[[ 51.0 -51.5 -38.6  29.4 -30.9]
 [-15.6  -9.7   1.1 -54.0  -8.7]
 [ 29.7 -31.3  31.3  27.4  -2.4]
 [-45.3 -27.1  -0.1  61.9  14.0]
 [-16.9  29.6  -0.5 -36.4  10.5]
 [ 46.2 -18.9 -13.9  47.7 -27.1]
 [-22.3  33.3  19.7 -56.6  -1.9]
 [-18.2 -14.8 -10.0   4.1  20.4]
 [-12.3   7.0  61.6 -38.2  18.4]
 [ 21.1 -19.2   5.9  -6.0  10.8]
 [  2.0  63.1 -14.7  13.7  20.9]
 [ 29.5  31.4 -24.6  -3.5 -23.5]]
:
[[ 29.5   2.0  21.1 -12.3 -18.2 -22.3  46.2 -16.9 -45.3  29.7 -15.6  51.0]
 [ 31.4  63.1 -19.2   7.0 -14.8  33.3 -18.9  29.6 -27.1 -31.3  -9.7 -51.5]
 [-24.6 -14.7   5.9  61.6 -10.0  19.7 -13.9  -0.5  -0.1  31.3   1.1 -38.6]
 [ -3.5  13.7  -6.0 -38.2   4.1 -56.6  47.7 -36.4  61.9  27.4 -54.0  29.4]
 [-23.5  20.9  10.8  18.4  20.4  -1.9 -27.1  10.5  14.0  -2.4  -8.7 -30.9]]

[[ -5.7  34.5 -32.3 -13.9 -20.6  -4.4 -20.3  38.0 -24.1  34.4  34.2]
 [ 18.3  35.7  20.2  -0.5   2.4 -13.7  13.1  26.0  -8.9 -20.3   8.1]
 [ 37.7 -13.6   9.1 -22.8  -2.1 -17.9  50.8 -25.5   4.0  11.2  11.0]
 [ 25.3  -5.3 -24.4 -32.8 -23.3   5.6   3.6 -13.3 -22.5 -41.3   5.5]
 [-41.8 -35.0  22.1   6.0 -67.5  10.5 -26.9 -21.7 -17.4 -13.5  16.5]
 [-35.5  24.5   5.6  28.6  39.4  -5.9  53.1   5.5 -35.1 -24.2  15.9]]
:
[[-35.5 -41.8  25.3  37.7  18.3  -5.7]
 [ 24.5 -35.0  -5.3 -13.6  35.7  34.5]
 [  5.6  22.1 -24.4   9.1  20.2 -32.3]
 [ 28.6   6.0 -32.8 -22.8  -0.5 -13.9]
 [ 39.4 -67.5 -23.3  -2.1   2.4 -20.6]
 [ -5.9  10.5   5.6 -17.9 -13.7  -4.4]
 [ 53.1 -26.9   3.6  50.8  13.1 -20.3]
 [  5.5 -21.7 -13.3 -25.5  26.0  38.0]
 [-35.1 -17.4 -22.5   4.0  -8.9 -24.1]
 [-24.2 -13.5 -41.3  11.2 -20.3  34.4]
 [ 15.9  16.5   5.5  11.0   8.1  34.2]]

[[-19.4  32.4   1.0  62.7  32.6  -6.3]
 [  1.4   0.4   1.2  11.7 -33.8  16.0]]
:
[[  1.4 -19.4]
 [  0.4  32.4]
 [  1.2   1.0]
 [ 11.7  62.7]
 [-33.8  32.6]
 [ 16.0  -6.3]]

[[  0.0  -4.1]
 [-62.5 -29.2]
 [ 14.6   6.0]
 [-24.1  24.4]
 [-27.6  19.3]
 [-17.1  25.8]
 [ 13.6 -11.4]
 [-34.2  23.7]
 [-18.5 -64.4]
 [  7.1   0.0]
 [ -5.2 -50.9]]
:
[[ -5.2   7.1 -18.5 -34.2  13.6 -17.1 -27.6 -24.1  14.6 -62.5   0.0]
 [-50.9   0.0 -64.4  23.7 -11.4  25.8  19.3  24.4   6.0 -29.2  -4.1]]

[[ 53.6 -44.0]
 [ 60.9 -41.0]
 [-23.5  47.1]
 [-25.6  18.4]]
:
[[-25.6 -23.5  60.9  53.6]
 [ 18.4  47.1 -41.0 -44.0]]

[[ -3.7 -21.6  -3.9  11.1   2.1  18.9  -2.5   5.1   0.5]
 [  6.5 -33.6  -0.4  18.0   7.7  35.3  -3.7  -8.1   0.2]
 [  3.4  25.2  -5.8  16.9  16.0 -70.8  -3.6  -9.2  -0.2]
 [ -0.5 -26.2  -0.6   6.5  -0.4  35.9  -1.4   2.1   0.3]
 [ 10.2  17.9  -2.8  19.9  19.0 -58.6  -4.1 -17.5  -0.4]
 [ -0.8  20.1  -9.7  23.3  17.7 -75.0  -5.1  -4.3   0.1]
 [  1.3 -24.4   2.0   1.4  -3.5  42.8  -0.3   0.4   0.1]
 [-12.3   1.8 -11.7  15.9   6.3 -36.9  -3.9  13.4   0.7]
 [ -5.1 -16.7  -4.1   8.1   0.8  13.6  -1.9   6.6   0.5]]
:
[[ -5.1 -12.3   1.3  -0.8  10.2  -0.5   3.4   6.5  -3.7]
 [-16.7   1.8 -24.4  20.1  17.9 -26.2  25.2 -33.6 -21.6]
 [ -4.1 -11.7   2.0  -9.7  -2.8  -0.6  -5.8  -0.4  -3.9]
 [  8.1  15.9   1.4  23.3  19.9   6.5  16.9  18.0  11.1]
 [  0.8   6.3  -3.5  17.7  19.0  -0.4  16.0   7.7   2.1]
 [ 13.6 -36.9  42.8 -75.0 -58.6  35.9 -70.8  35.3  18.9]
 [ -1.9  -3.9  -0.3  -5.1  -4.1  -1.4  -3.6  -3.7  -2.5]
 [  6.6  13.4   0.4  -4.3 -17.5   2.1  -9.2  -8.1   5.1]
 [  0.5   0.7   0.1   0.1  -0.4   0.3  -0.2   0.2   0.5]]

[[-64.4  47.9  65.1 -39.6 -18.9  -0.4  15.7]
 [-32.3  19.5  56.2 -41.4   5.3  24.4  30.6]
 [-21.4  34.5  27.7  11.0  20.5  42.8  17.7]
 [-10.4  33.8  -0.6  19.0  77.5 -15.1   8.4]
 [-32.8  26.1  18.3  75.0  11.1  -9.3  18.6]]
:
[[-32.8 -10.4 -21.4 -32.3 -64.4]
 [ 26.1  33.8  34.5  19.5  47.9]
 [ 18.3  -0.6  27.7  56.2  65.1]
 [ 75.0  19.0  11.0 -41.4 -39.6]
 [ 11.1  77.5  20.5   5.3 -18.9]
 [ -9.3 -15.1  42.8  24.4  -0.4]
 [ 18.6   8.4  17.7  30.6  15.7]]
---
[[-26.4  -9.6  12.5  63.7  50.8  26.1 -54.5  36.4]
 [-40.2 -77.6  34.7  11.9  30.5  43.1 -56.8   0.4]]
:
[[-40.2 -77.6  34.7  11.9  30.5  43.1 -56.8   0.4]]

[[ -7.9 -10.8  12.3  -1.0  28.0  20.7  28.3 -18.2]
 [-35.0  10.0 -31.8  -0.2   7.5  28.3   7.8  -7.0]
 [-17.7  56.9   3.7 -20.0   5.2 -20.8   1.2  -8.0]
 [ 26.7 -13.3  -9.6 -11.4 -16.3 -13.1  44.5   9.5]
 [ 29.9  18.0  14.7 -11.0 -19.6  -4.3  24.7 -26.1]
 [  1.1 -34.0 -19.0 -13.3 -39.2   5.9  29.2 -18.5]
 [ 17.1   4.4 -13.6  -6.5 -43.2  57.0  14.6  14.0]
 [ -6.5  -9.3  27.7  15.4  22.3 -18.7  19.1 -17.6]
 [ 15.2 -24.3 -71.5   7.9 -15.8 -22.9 -31.1  23.3]]
:
[[-35.0  10.0 -31.8  -0.2   7.5  28.3   7.8  -7.0]
 [ 26.7 -13.3  -9.6 -11.4 -16.3 -13.1  44.5   9.5]
 [  1.1 -34.0 -19.0 -13.3 -39.2   5.9  29.2 -18.5]
 [ -6.5  -9.3  27.7  15.4  22.3 -18.7  19.1 -17.6]]

[[  3.4  18.1   5.5  -2.9  14.0  -5.2]
 [-50.6 -10.1   3.7 -19.6  -3.6 -13.6]
 [ -5.0  27.4 -16.2  23.2  13.3   1.6]
 [ -2.4 -27.9 -40.3   4.1  42.2 -14.7]
 [ 18.2  11.5  40.8  36.4 -55.2 -21.0]
 [-26.4 -16.3  26.1  72.7  22.6 -56.1]]
:
[[-50.6 -10.1   3.7 -19.6  -3.6 -13.6]
 [ -2.4 -27.9 -40.3   4.1  42.2 -14.7]
 [-26.4 -16.3  26.1  72.7  22.6 -56.1]]

[[-36.6  51.1  32.9]
 [ 27.5  42.1 -67.5]
 [ 32.8  12.7  44.0]
 [-15.6 -33.7 -31.7]]
:
[[ 27.5  42.1 -67.5]
 [-15.6 -33.7 -31.7]]

[[  2.8  56.7  20.9 -24.7   1.4  40.3   6.2  -1.4  28.9 -29.9  38.2  29.1
   21.8]
 [  0.8 -47.0 -15.6  15.0 -23.2  -3.0 -10.8   0.5  33.6 -24.1  -6.1  14.2
    2.1]
 [ -6.6  -5.9   2.5  33.2   5.2 -10.5   6.9   2.4  -3.5   3.4 -19.3  23.9
  -12.6]
 [  7.5 -15.5 -10.8  -3.0  -8.7 -20.6   2.2  13.8 -24.8  19.6 -15.8 -14.8
    5.3]
 [  1.3  34.6  10.1  -9.6  17.5  -6.0  11.2   5.0 -38.4  28.2  -2.8 -13.9
   -1.2]]
:
[[  0.8 -47.0 -15.6  15.0 -23.2  -3.0 -10.8   0.5  33.6 -24.1  -6.1  14.2
    2.1]
 [  7.5 -15.5 -10.8  -3.0  -8.7 -20.6   2.2  13.8 -24.8  19.6 -15.8 -14.8
    5.3]]

[[ 13.8 -10.9  55.8  -8.6 -29.2  19.4]
 [ 16.0 -20.6  67.5   0.0 -18.9  16.5]
 [-13.9 -33.2 -29.0  23.7  -6.9   0.2]
 [ -6.1  -2.2  45.4 -60.8 -62.8   6.1]
 [ -3.7 -43.7 -45.3  28.1  -3.1  20.8]
 [ -0.9   7.8  11.1  26.5 -33.7  39.4]
 [-51.0  64.6 -27.0  12.4  48.4 -60.2]]
:
[[ 16.0 -20.6  67.5   0.0 -18.9  16.5]
 [ -6.1  -2.2  45.4 -60.8 -62.8   6.1]
 [ -0.9   7.8  11.1  26.5 -33.7  39.4]]

[[ -3.6  -4.0  -0.6 -10.0 -14.9]
 [  7.2  -0.7  26.8  -6.2   0.6]
 [ 35.3  17.2  31.9 -45.8  13.2]
 [ 34.9  -5.5  74.6 -33.4   6.0]
 [-27.5  11.9   2.0   7.0  -9.4]
 [ 35.3  -2.1  69.6 -23.7  11.0]
 [-10.6   0.6  24.1   4.2  -5.2]]
:
[[  7.2  -0.7  26.8  -6.2   0.6]
 [ 34.9  -5.5  74.6 -33.4   6.0]
 [ 35.3  -2.1  69.6 -23.7  11.0]]

[[  0.4  -4.9   3.7  12.1 -38.3  32.7 -12.4   6.4]
 [  5.4   6.2  17.3  14.4 -15.3  39.1 -24.5 -10.0]
 [  6.2   3.8  53.0  27.7 -16.5  71.3   1.0   8.2]]
:
[[  5.4   6.2  17.3  14.4 -15.3  39.1 -24.5 -10.0]]
